In the data rows, the value 128 means zero.
Some points, one per row:
[ 61 162 160 133  91 162 144 137 172]
[ 23 109 208  82 129 102 123 116  98]
[148 128 149 130 113 210 176 105 178]
[191 174 111 168  76 203 128 173 255]
[131 156 117 206  86 180 119 198 154]
[163 155 131 106 119 129 145 132 255]
[212 255 106 172  65 173 116 182 255]
[164 130 108 175 152 161 140  78  97]
[ 90 122 129 100 127 107 104 170  55]
[143 176 119 127 108 138 141 171 247]
[ 86  72 153 135 149 135 109 141   2]
[ 84 101 157 140 126 126 106  92  83]
[186 154 131  95 138  97 117 137 212]
[193 174  83 158 145 173 103 144 208]
[220 160  88 144 138 112 113  68 185]
[138 104 101 126 119 114 149 116 149]
[ 78  45 204  27 177  65 123  65  39]
[159 103  91 119 156 134 128 116 137]
[112 149 178  60 139  84 106  86 204]
[159 127 122  89 147  96 109 118 165]
[125 136 105 124 168  79 128  90 128]
[ 86  74 139 113 170  95  97 103   0]
[178 197 122 134  71 144 114 143 251]
[254 219  27 213 107 181 142 171 255]
[175 124 104 161 103 137 138 138 132]
[153 123 150  60 163 116 155 112 177]
[ 59  79 145 149 135 136 131 168   0]
[125 163 142 147 100 158 148 117 170]
[139 186 141 160 112  91 105 152 186]
[ 85 117 158 107 180 110 111 105  77]
[192 240 131 147  81 164  95 159 255]
[  0   0 193   0 189  44 125 101   0]
[119 160 170 102 129 105 103 116 165]
[108  53 158 131 142 105 146  67   0]
[179 186 123 143 113 204 151 126 244]
[179 170 104 167  72 201 125 163 255]
[204 198  65 146  88 194 121 193 255]
[164 142 115 168  73 178 131 148 205]
[151 178 114 130 132  94 115 150 166]
[  0  54 171  97 142  60 141  91   0]
[117  70 159 120 145  95 148  60  74]
[ 92  40 184 101 160  50 110  46   0]
[221 255  50 186  40 209 128 191 255]
[161 125  85 173 164  97 113 123  86]
Then 14 other points, each followed by its number:
[ 55  29 180 103 142 123 117 101   0] 0
[ 43  73 136  99 135 106 130 142   0] 1
[107  89 151 122 122 149 114 140 116] 2
[121 125 136 114 164 114 128 116  98] 3
[224 233  67 226  95 187 146 151 255] 4
[ 67  18 128  95 172  77 157  94   4] 5
[117 159 101 185  76 155 137 110 144] 6
[184 178 137 117  95 149 141 140 255] 7
[ 69  88 154 125 109 137 144 165  77] 8
[101  79  99 158 145 122 117 107  28] 9
[  1  82 181  82 174  83 155 154   0] 10
[ 83  81 133 111 142 158 126 133  16] 11
[ 99  91 165 117 159 121 127  85  98] 12
[160 121  90 172 126 152 122 140 127] 13
Which two of these numbered points are nearest to each point below, ignoring the direction in which the first points spread most? Their numbers follow each, nearest first.
[ 33  55 127  75 134  60 122 159   0] > 1 8
[103  72  88 151 153 128 120 118  23] > 9 13
[121 148 111 180  75 146 137 101 131] > 6 4
[ 12  26 229  17 180  37 131  60   0] > 7 12
[144 112 124 156 176 147 100 131  76] > 13 9
[224 255  73 170  91 137 125 184 255] > 3 4
[139 131  86 144 116 125 145 168 168] > 5 1
[ 45  65 194  50 152  44 130  70  51] > 7 12
Here are 14 other points, each followed by its number:
[139 150 114 186 129 154 121 148 181] 0
[109 118 163 144 134 135 101 100 130] 1
[255 213  96 202  66 205 153 125 255] 2
[142 150 138  80 152  94 138 131 148] 3
[175 159 117 119 104 123 162 143 163] 4
[151 188 143  98  98 133 160 125 244] 5
[ 93  65 141 155 185  99 123  57   0] 6
[ 90 114 143 112 112 161 125 199  74] 7
[ 92  86 156  78 143  96 138 114 104] 8
[129  63 132 101 185  75 107  28   0] 9
[112  26  95 142 177  92 141  89   0] 10
[ 64  46 143 128 173  96 109 115   0] 11
[104  79 131 124 205 121  88  96   0] 12
[209 181  70 187  61 173  96 167 243] 13
The same question for these:
[252 207  64 203  51 204 130 193 255] > 13 11
[ 31   0 184  97 155  91 137  87   0] > 0 13
[170 174 128 106 137 102 143 138 182] > 3 4
[175 103  91 121 140 115 100  71 144] > 9 13
[116  58 105  71 214  70 133 134   0] > 12 10
[255 170  12 210  98 198 132 154 255] > 10 6
[ 87  89 188 139 152 116 101  80  70] > 1 0
[ 50  84 192  43 159  52 115  59  88] > 5 8
